128 stands for zero in the data rows.
Each row of this table is followed by its label. One hidden rule gives the labels. It looks at one to three of the table's principal directions, none of them among the few with the most spread.
[118 145  78 162 171 133 131  88 198 171 171 118 111 110 105 132 138 139
 130 115 144 132 177 158 190  55  92 141  93 115 129  72  85 166 199 126
 115 147 121 131 108 141 146 188 145 187 142 133] C
[125 159 160   0 167  76 190  86  31 183 158 129 101  70 104 135 138 106
 178  61 156  96 231 120 137  56 118 155 169 188 187 110 128 114 116 163
  99 161 120 105 105 154 168  40 103 134  98 176] D
[ 98  85 103 215  59 175  50 212 202  72  90 174 160 196 127 107  87 139
 108 214  80 155   0  91  85 194 179 103 105 124  45 146 158 106  99 118
 135  99 170 133 157  57  92 210 161  72 161  89] B
[ 91 151 138  95 131 115 147 105 116 147 104 139 111 107 148  55 118  66
 151  93 176 123 127  53 132 138 138 144 164 164 142 107 119  82 107 159
  43 142 139 101  57 143 127 135 148 106 115 128] E
[136 141 133 117 143 120 124 125 121 145 133 145 113 117  97 166 119 141
 168 114 122  92 140 159 138 114 143 144 141 102 166  87 147 126 111 120
 183 138 125 137 144 115 115  50  95  89 182 135] A
[153  72 178 184  75 113  89 133 152 116  92 125 146 178 154 107 138 115
 108 134 115 129  89 108 129 214 152  65 122 118  80 155 138 121 135 128
 139 121 142 125 103 129 117 112 116  93 140 132] C
[111 165  90 111 133 155 149 139 112 134 131 139 119 103 109 143 132 122
 162 136 111 125 140 139 111  85 135 178 143 117 151  99 123 115  89 141
 127 154 141 126 162 108 136 112 119 121 132 127] C
[123 107 113 126  92 158  87 163 108 118 121 150 132 168 115 165 139 134
 179 166  93 128  99 122 117 140 186 127 114  98 106 102 178 134  97 119
 174 135 146 141 142  82 113  58 103  78 177 144] C
[118 108 177  91 102 106 135  98  88 153 106 126 123 129 151 105 119  93
 115  94 150  81 128 100 109 183 153 119 172 156 131 128 112 110 100 160
  91 140 137 139  90 144 142  97 103 107 131 141] C
[123 106 175  77 107 106 137  94  69 146 134 126 121 132 154 126 139 107
 108  98 140  93 147 104 117 159 152 109 145 147 125 136 121 133 111 153
 108 138 123 145 100 143 154  89 105 132 115 151] E
[124  75 136 172  78 146  95 129 150 111 122 124 150 157 159 121 119 134
  66 148 121 114  72 113  97 203 147 104 131 114  90 153 117 133 119 135
 116 121 135 159 127 124 135 189 128 128 135 108] D
[158 105 177 128 133  97 135 109 122 129 135 108 135 122 146 124 129 137
  68 104 145 108 147 151 126 165 105  94 126 142 123 172 103 133 149 127
 127 115 113 140 132 161 141 146 126 162  99 126] C
[191 167 154 175 177 109 160 101 150 106 108  91 113  64 135  96 148 124
 128  72 171 146 155 129 157 139  74 137 141  80 198 135 133  94 136 100
 137 125  85 103 113 184 105  90 137 131 112 107] D
[123 102  97 109 108 162  77 205 110 101 130 167 143 178 110 168 136 149
 187 196  82 151  91 121 122 126 187 110  96 118  78 123 201 123 109 103
 181 118 157 133 153  60 111  83 130  81 164 147] D
[138 148  97  99 169 145 149 127 104 147 174 118 125 111 123 188 142 167
 126 125 110 105 179 196 140  76 114 152 103 108 141 110 117 155 136 119
 171 136 118 153 179 119 147 126 114 172 138 142] D
[ 88  82 120 146  73 138  77 168 143 128 118 158 151 195 136 100 119 107
 154 173 108 155  74  81 120 149 179  96 103 167  57 136 159 119 138 152
  92 126 172 104 100  94 117 163 152  87 133 139] C
[101 118 104 125 118 139 111 128 127 128 147 131 135 157 136 147 127 140
 135 149 122 135 113 132 123 116 142 133 105 120 125 125 145 156 136 128
 139 120 128 134 127 120 115 142 131 124 142 125] B
[144  80 171 163  86 133  95 130 141 115 104 127 131 169 146 139 131 133
  70 145 105  95  95 138 112 210 162  78 130 124  77 146 115 144 120 130
 149 120 134 176 132 115 146 123 110 132 137 131] C
[121 181 127  56 206  86 193  99 108 161 158 120 107  70 117  98 129 111
 130  85 173 140 213 133 168  43  66 140 133 192 158 135  86 121 175 136
  71 129 112  96 102 169 156 162 161 194  63 142] A
[136 143 167 130 118 105 159  99  93 120  91 104 124 111 171  69 150  74
 141  87 165 149 130  76 122 163 122 127 160 133 164 154 136  91 111 151
  74 135 118  88  74 178 116  89 134 103  84 125] E
[126 182  95 163 160 169 112 166 187 105 116 178  89  85  57 148  95 148
 144 151 110 102 100 145 128  94 146 169 139  97 147  60 131 106  85 103
 173 133 127 164 180  70 124 106 135 115 177 102] E
[103 112 137  98 102 100 166  72  67 166 139  89 154 125 182  98 127  97
 137  75 161 130 138  92 111 137 110 153 164 147 171 145 119 124 132 176
  57 144 124  82  75 188 124 148 112 105 109 135] A
[141 133 177  71 140 102 133  74 107 154 116 112  86 130 103 146 129 123
 109  94 150  87 182 128 160 129 128 109 129 141 120  90  94 188 145 103
 149 123  97 178  91 137 150  52  83 178 148 162] E
[ 82  73 158 130  20 156  50 180 119 103  62 196 126 205 103 126  90  92
 148 195  86  97  11  56  71 223 247  99 168 146  57 105 165 115  48 144
 132 127 175 167 113  50 120  61  96  31 186 132] A
[ 79  96 115  78  86 133  99 161 121 153 151 194 133 162  93 132 108 120
 141 164  82 116 119  87 124  90 178 105 114 187  43 101 121 130 118 155
 106 147 176 131 133  57 169 157 129 121 140 161] C
[195 109 204  70 181  69 151  55 106 163 176 105  99 100 123 188 157 170
  49  65 142  51 239 201 178 132  89  70 110 112 134 129  76 187 173  95
 207 125  79 198 136 160 182  71  78 218 134 163] E
[122  99 154 168  98 118 132  76 128 127 129 100 141 130 200  65 147  88
  77  91 173 140 107  67 129 188 120 105 128 114 126 157 107 119 144 154
  53 132 113 114  61 186 129 185 147 143  92 112] E
[149 157 119  93 165 131 172 112  88 106 143 102 126  90 152 155 155 140
 103 122 139 129 159 163 113 124  92 149 144  91 177 162 114 133 109 107
 154 121  98 149 158 157 134 118 119 164  97 111] E
[131 109 123 137 133 113 140 153 125 124 164 140 161 117 152 116 131 143
 111 127 112 142 127 138 112 116 111 113 121 153 124 181 140  85 137 159
 108 130 145  89 156 134 142 198 165 119  84 120] A
[137 119  85 210 124 145  72 194 189  99 143 152 153 182  92 161 121 172
 182 189  83 196  81 156 159  83 133 108  51  93  98 125 189 151 178  85
 200  99 134  90 166  91  72 130 150  93 166 119] E
[ 80 149 108 194  72 167  90 177 185 111  52 176 119 163  95  81  86  81
 173 175 100 145  32  68 109 149 184 146 152 141  87  78 131  95  81 143
  94 134 172 110 116  70  98 125 136  55 166 110] A
[146 159  89 247 157 155 119 157 253 111 101 125 127 128 119 102 121 145
 108 151 103 157 107 165 165 116  90 122  95 107  95 110  94 117 164 107
 141 118 140 118 154 106 114 216 168 150 138 100] C
[108 162  70 218 128 181  83 178 226 102  95 167 112 153  78 128  99 134
 160 188  98 156  60 126 154 105 148 142  99  89  92  62 130 138 132  89
 160 115 141 137 146  67  91 146 146 109 188 102] A
[ 77  57 134 120  32 142  69 181 124 113  99 179 158 194 126 111  94 112
 134 188  86 122  34  62  64 193 207 102 156 178  56 146 165 102  77 165
  99 129 186 131 119  66 133 154 130  48 148 130] B
[ 83 124 111 106 112 141 103 153 126 138 141 172 123 162 106 145 108 128
 142 163 102 118 106 120 125 101 171 123 110 156  87 102 133 146 124 140
 129 126 150 141 135  82 136 133 132 121 146 140] E
[151 115 133 183 123 127 116  91 149 124 125  86 134 139 150 123 141 129
 119 109 159 149 120 127 155 155 104 122 107  73 147 125 126 161 167 100
 137 117  95 125  95 174  95 123 116 138 146 116] D
[ 87 116 131  93  77 159  99 154  96 115 104 178 119 143 122 129 104 104
 136 156 113  88  68  76  77 174 203 142 163 128 107 101 145 103  43 143
 122 138 153 165 132  73 132  94 108  76 166 123] A
[122 163 161  25 149  89 185  88  32 156 141 133 107  74 127 114 134  89
 166  63 164 108 186  86 128  90 122 156 172 153 189 116 129 102  95 151
  93 151 111 101  97 159 144  46 104 117 105 153] E
[ 98 145  77 149 137 164 116 181 173 105 123 166 135 120 121  97 107 123
 134 171 118 148  83 105 116 117 136 144 128 139 101 124 131  83 108 129
  98 125 158 119 145  87 123 210 176 116 126 101] D
[150 139 148  49 164  85 187  94  82 158 147 105 122  76 124 134 147 129
 128  83 139 111 214 152 127  92  84 137 168 168 170 151 106 116 130 148
 115 149 123 116 129 160 171 110 115 153  84 152] C
[101 153  83 157 128 166 104 177 168 108  98 154 123 145 100 135 101 134
 169 176 105 137  75 136 113 120 155 159 134 121 127  97 153 115 101 119
 148 119 149 132 150  81  98 129 140  84 167 108] B
[ 92 173  98  74 179 119 141 127 125 164 166 143 107 108  70 151  93 141
 156 127 152 122 169 165 149  30 109 169 110 173 152  93 111 160 165 124
 118 122 122 123 142 127 124 139 138 167 129 134] C
[112  89 119 107  92 139  79 164 100 136 127 142 141 188 105 171 121 142
 189 168 104 130 100 132 120 133 184 121 113 135 104 113 188 152 129 124
 163 123 149 130 127  94 106  65 105  76 175 155] C
[112 167 119 142 122 143 111 151 150 122  79 146 105 132  78 122  97 112
 190 142 130 133  96 115 125 117 151 165 145 124 150  79 148 121  98 113
 143 125 135 119 127 102  86  62 114  77 174 120] A
[159 173  99 109 249 104 168  76 141 157 214  82 112  84 133 182 151 189
 105  84 173 121 233 236 198  39  43 143  65  91 195 123 106 188 221  86
 184 107  67 144 146 186 122 156 144 229 122 125] B
[148 133 149 134 145 118 131 111 112 134 117  92 121 139 137 161 129 149
 134 109 139 108 140 179 129 148 126 135 129 114 170 129 148 154 139 121
 169 113 105 142 130 154 105  69 106 120 147 132] B
[120 120 125  99  80 158 136 149  86  97  83 126 135 130 155 108 147  99
 135 150 107 132 100  79  69 181 162 144 174 129 117 150 143  88  46 148
 103 146 154 136 132 104 142 110 118  92 110 127] D
[ 96 142 136 173  72 155 118 135 108 122  77 131 132 140 154  65 106  65
 160 114 150 142  56  49 102 173 170 162 148 123 133 105 140  87  80 160
  53 139 141  89  93 135  87 112 128  68 138 113] D
[119 147 148 109 129 132 114 118 112 143 107 138  97 153 106 156 112 125
 153 120 126  93 129 133 148 128 164 131 121 121 126  70 134 164 118 111
 167 120 115 160 115 105 113  40  92 118 183 149] B
[155 113 135 169 114 123 128 169 149  99 113 130 155 113 126 123 122 151
 123 139  97 140 101 149  85 151 117 128 151 136 144 179 157  75 101 147
 142 129 149  98 179 122 124 150 144  81 106 108] A
[108 127 120  90 120 145 112 127 128 134 125 151 106 124  92 148 110 132
 129 142 124  93 123 116 117 127 157 142 147 131 119  87 122 143  99 120
 140 135 132 174 129  93 145 107 108 129 164 133] E
[142  96 159 183  94 129  96 117 162 124 109 123 124 161 134 139 135 134
  94 135 111 105 107 146 125 181 152  94 117 110 103 127 121 150 132 132
 156 127 130 159 130 124 132 112 112 125 146 128] E
[117 131 143 130 104 104 165 108 115 131  98  98 144 111 162  58 135  83
 132 100 150 162 130  84  98 142 102 142 169 175 152 175 119  87 119 178
  40 143 143  68  91 174 131 165 150 109  61 121] B
[156 176 101  68 203 129 202  91  54 118 172  81 125  55 172 150 177 135
 124  92 173 140 197 161 130  95  69 173 144  77 221 162 125 121 122 109
 132 131  80 130 139 193 133 115 131 178  78 114] C
[162  63 173 158  63 138  85 145 115 101  93 128 139 151 141 149 142 137
 121 140 101  89  79 125  74 238 189 103 166  97 127 150 182  98  66 144
 170 141 144 162 141 112 132  54  95  53 158 129] D
[100  98 132  48  79 110 138 152  46 133 125 133 157 140 131 115 129 107
 186 137 115 156 124  78  72 118 155 142 167 197 136 172 183  94  92 178
  79 145 163  74 116 126 136 103 128  64  89 154] E
[131 149 147  57 184  72 184  72  90 178 174  96 121 100 141 125 142 129
 118  68 163 123 229 159 165  60  70 126 113 179 158 144  92 154 187 146
 100 130 107 102 106 182 153 143 133 192  79 157] B
Here are more rows. What is the label of each one?
[108 189  85 203 118 184 117 164 197  97  57 148 102 129  88 110 101 105
 156 172 105 147  65 118 123 124 144 172 146  99 121  69 108 120  87 108
 133 127 141 138 148  82  98 121 130 105 164  97] ~ A
[ 79 141  66 219  47 208  77 205 205  91  52 182 128 171  74 102  91  97
 169 220  59 169  12  69  96 132 190 156 143 123  53  70 124 110  70 131
 105 143 184 125 154  35 114 156 134  70 168 107] ~ C
[195  85 164 172 154 102 119  86 151 115 172  76 142 139 166 177 162 191
  40 109 137 115 162 207 155 168  80  72  75  68 135 181 116 189 194  85
 208  97  77 169 149 179 128 147 117 195 123 118] ~ B
[141 173  85 101 215 111 185  98 122 158 191  99 128  76 131 143 148 148
 135  94 158 152 211 179 181  32  49 154 103 120 175 127  96 145 194 112
 122 130  99 100 135 175 136 175 148 198  95 130] ~ C
[152 178 111 146 204 127 154  90 156 127 156  95 105  86 138 127 147 141
 112  94 176 140 178 161 179  88  72 146  89  82 174 114 107 151 174  90
 142 115  80 134 120 172 111 144 148 194 120 111] ~ E
[115 193  81 152 186 156 146 107 173 141 139 132  91  94 100 130 117 127
 128 120 149 126 145 141 180  66 102 163 112  97 142  55  81 156 155  98
 124 128 101 151 121 125 128 152 139 185 151 116] ~ C
[120 148 104 118 155 131 140 128 122 136 165 141 125 117 125 152 139 141
 138 130 119 129 152 155 141  79 123 138 106 116 141 120 129 135 137 131
 146 134 124 126 151 124 134 131 136 144 123 130] ~ E
[184 160 171 141 145 102 157 103 117 108 110 120 108  83 104 158 136 140
 123  91 120 110 149 158 131 132 100 134 157  70 192 124 122 129  98  97
 203 128  88 136 163 147 119  27  81 114 143 118] ~ E
[ 86 129 108 117 130 105 143 128 133 158 130 126 144 139 141  59 123  84
 168 123 156 184 135  77 152  84 111 125 126 206 110 143 126 106 181 169
  22 134 154  52  60 155 127 198 179 126  74 141] ~ C
[156  89 137  96 123 118 116 137 100 127 152 112 139 150 113 194 152 173
 128 151  98 125 160 184 118 123 132 105 116 130 123 160 156 166 145 117
 190 124 125 151 162 125 146  86 105 139 123 153] ~ C
[127  99 136 136  75 139 102 144 138 105  98 134 136 167 119 150 127 141
 118 165  81 126  95 125  92 164 154 114 135 122  97 139 138 147  93 123
 168 124 144 152 151  91 129 109 102 100 149 129] ~ B
[147 121 150 115 124 130 120 113 110 112 118 125 116 126 139 148 146 130
 121 122 133 102 127 128 120 172 146 120 139  83 146 124 143 132  96 108
 173 127 112 165 125 127 124  66 100 114 154 125] ~ E
[178 147 186  62 180  83 196  55  45 152 149  74 116  61 185 111 166 111
 102  26 195  94 219 130 147 147  80 133 148 111 200 152 110 107 127 131
 108 139  81 122  96 209 142  78 107 167  91 143] ~ D
[116 102 136 255  60 162  59 147 190  94  79 144 147 196 172 104 102 119
 135 141 109 128   0  91 118 227 187 115 108  50 115  99 176 110 100 130
 156 110 133 118 110 108  51 119 125  24 213  89] ~ B
[104 103  44 169 109 156  75 186 184 130 153 138 160 193  72 186 114 186
 202 206  66 189  98 169 140  50 136 139  73 130  95 107 183 178 181 110
 182 118 157  98 164  77  97 158 139  94 175 138] ~ E
[120 134  95 113 134 154 137 152 110 114 119 122 135 127 141 133 139 126
 147 155 122 143 116 131 109 133 135 147 148 127 135 140 145 112 108 130
 119 129 139 130 134 120 129 135 139 117 116 124] ~ C
[ 99  94 105 136  99 153  76 149 167 124 127 158 126 186 106 161 113 147
 119 187  92 115  88 132 130 141 170 102 108 126  65 101 128 172 135 111
 165 116 146 177 130  73 134 144 120 127 176 132] ~ E
[123 149 115 125 134 125 147 147 120 111 115 137 135 105 130 100 127 111
 162 128 131 158 114  99 113 116 120 148 155 136 158 143 153  82 104 138
 105 132 135  87 124 132 115 128 149  89 107 115] ~ E
[147 142 120 191 149 136 119 113 168 128 151 111 124 134 117 161 118 163
  91 124 127 131 130 180 163 104  98 126  75  84 127 110  99 185 179  93
 171 107  93 145 157 142 109 150 121 181 149 114] ~ D
[143 168 118 169 160 116 161 127 143 130 126 109 139  99 145  79 130 111
 149  92 150 177 141 113 161  90  78 143 111 127 151 135 122  97 160 127
  88 126 118  58 115 164 101 163 159 132  99 118] ~ D
